128 stands for zero in the data rows.
Here are some points, each followed by its number:
[135  85  97 115 106  97 114 107 115 107  95 111 104 255 111 113  93 188 186 140 113 108 140 110] 0
[117 135 132 115 130 111 119 127 119 119 126 136 125 109 209 140 125  99 147 112 125 172 138  85] 1
[152 125 118 117 122 130 110 123 159 125 116 123 117 153 104 129 122 147 116 190 107 131 109 127] 2
[101 112 132  98 116  96 251 135 131 136 121 114 119 101 173 135 144 111 134  97 159 109 113 134] 3
[130  97  99 115 102 104 122 118 121  97 136 104 100 213 128 114 101 127 156 212 137 107 192 139] 4
[108 137 124 164 147 123 110 123 141 109 109 115 136 134 140 126 120 113 149 110 120 182 131 102] 5
[201 109 155 115 104 139 130 124 121 143 151 103 139 108 128 125 152 121 119 106 127 118 117 117] 6
[128 116 131 131 113 120 124 151 112 133 127 143 135 122 154 121 141 113 142 147 123 120 128  94] 7
[148 118  95 161 191 127 127 118 132 108 121 109 102 141  96 124 106 175 148 164 111 115 115 121] 8
[144 129 118 218 144 190 105 126 159 130 100 115 164 138 106 103 124 100 124 107  93 149  87  99] 9
[173 113 124 116 114 135 123 120  95 148 140 113 124 102 151 125 136 125 129 136 118 122 148 142] 10
[104 143 124 128 120 116 125 150 137 143 100 136 121 125 161 170 113 104 140 119 128 140 121 104] 11
[122 131 150 130 127 129 122 125 123 154 122 155 142 126 120 158 116 108 130 114 123 116 120 107] 12
[103 136 125 124 102 112 139 166 145 106 141 114 134 112 139 136 140 121 137 120 130 128 132 128] 13
[ 90 159 104 126 119 104 152 175 155 126 126 117 128 106 129 110 110 107 126 106 146 210 152  89] 14
[127 121 202 112 119 110 123 137 123 116 122 114 124 125 161 162 125 100 104 108 203  99 120 116] 15
[127 134 137 110 136 114 125 125 132 150 111 135 128  99 170 145 129 115 121 110 149 123 140 107] 16
[ 88 129 144  87 155  83 185 125 115 108 154  85 153 123 144 197 166  96 141  83 141 139 127 103] 17
[110 110 210 112 120 116 141 112 122 146 134 105 152 108 130 102 255 100  94 114 133 111 116 109] 18
[149 101 103 150 122 137 110 111 126 118 118 117 101 170 104 142 117 117 140 196 123 129 107 165] 19
Which three points above are nearest to each new point by angle, seen from the average point of the numbered points? Their numbers follow each, nearest first.
[115 105 126 125 144 112 149 129 135 114 126 142 129 134 121 128 125 100 125 111 196 127 155  98] 15 14 3
[129 113 111 183 163 151 101 114 150 110 161 153 116 125 151 114 103 115 122 118 111 113 113 132] 9 8 5
[134 111 141 134 108 130 112 120 127 190 107 163 146  95 124 125 184 116 104 125 120 114 113 131] 18 12 6
[ 96 174 126  97 131 100 142 150 135 115 136 122 133 120 197 110 138 109 132 139 115 130 122 104] 1 13 14
[134 200 100 154 108 255 112 134 121 136  90 149 153 122 106  99 111 109 143 100  91 149  87 105] 9 5 12
[128 223 121  86 138  94 104 175 118 113 127  95 137 130 151 138 116 106 114 104 157 156 147  96] 14 1 11
[118 156 125 122 127 122 138 105 116 155 124 134 130 121 157 121 113 112 120 125 145 137 130 121] 16 1 12
[128 102 128 125 156 121 103  99 126 110 199 153 114 132 110 107 133 166 131 121 116 100 144 145] 8 10 4
[122 132 150 155  92 127 121 128 132 150 106 131 179 102 125 166 121 132 104 107 148 111 111 120] 12 15 16
[128 160 121  99 145 101 175 124 121 122 115 120 127 119 112 133 120 105 137 118 138 167 158 105] 14 17 3
[124 106 136 114 138 122 135  99 105  98 118  91 108 165 130 116 118 110 106 174 108 144 145 255] 19 4 2
[124 183 122  90 118  85 132 150 116 100 135  92 115 109 113 140 126  88 180 119 143 213 170 109] 14 1 5
[179 108 105 124 118 126 129 114 146 113 118 130 117 145 122 132 121 122 198 140 119 113 130 102] 0 8 19
[104 161 144 103 101 147 100  92  86  86  89 127 101 121  93  86 167 114 103 143  99  89  94 255] 19 2 10
[135 139 112 155 121 131 126 139 132 112 119  98 124 127 121 114 123 127 118 127 185 123 143 121] 14 15 8
[135 118 104 104 100  91 115 133 129  99  91 173  86 138 117 110 119 225 145 236 109 108 109 178] 2 19 8
[127 123  94 131 149 135 146 147 134 119 135 142 142 137 123 105 121 125 138 126 131 121 101 121] 8 9 2
[106 132 116 135 131 119 125 161 125 138 112 126 123 132 120 124 104 113 127 125 176 165 137 101] 14 5 11
[113 127 128 177 118 115 125 133 180 128 129 120 135 123 118 143 122 106 152 116 132 108 129  92] 9 5 12
[100 132 129 120 125 109 162 134 127 135 126 122 118 119 150 145 126 127 121 127 148 123 142 105] 3 16 17
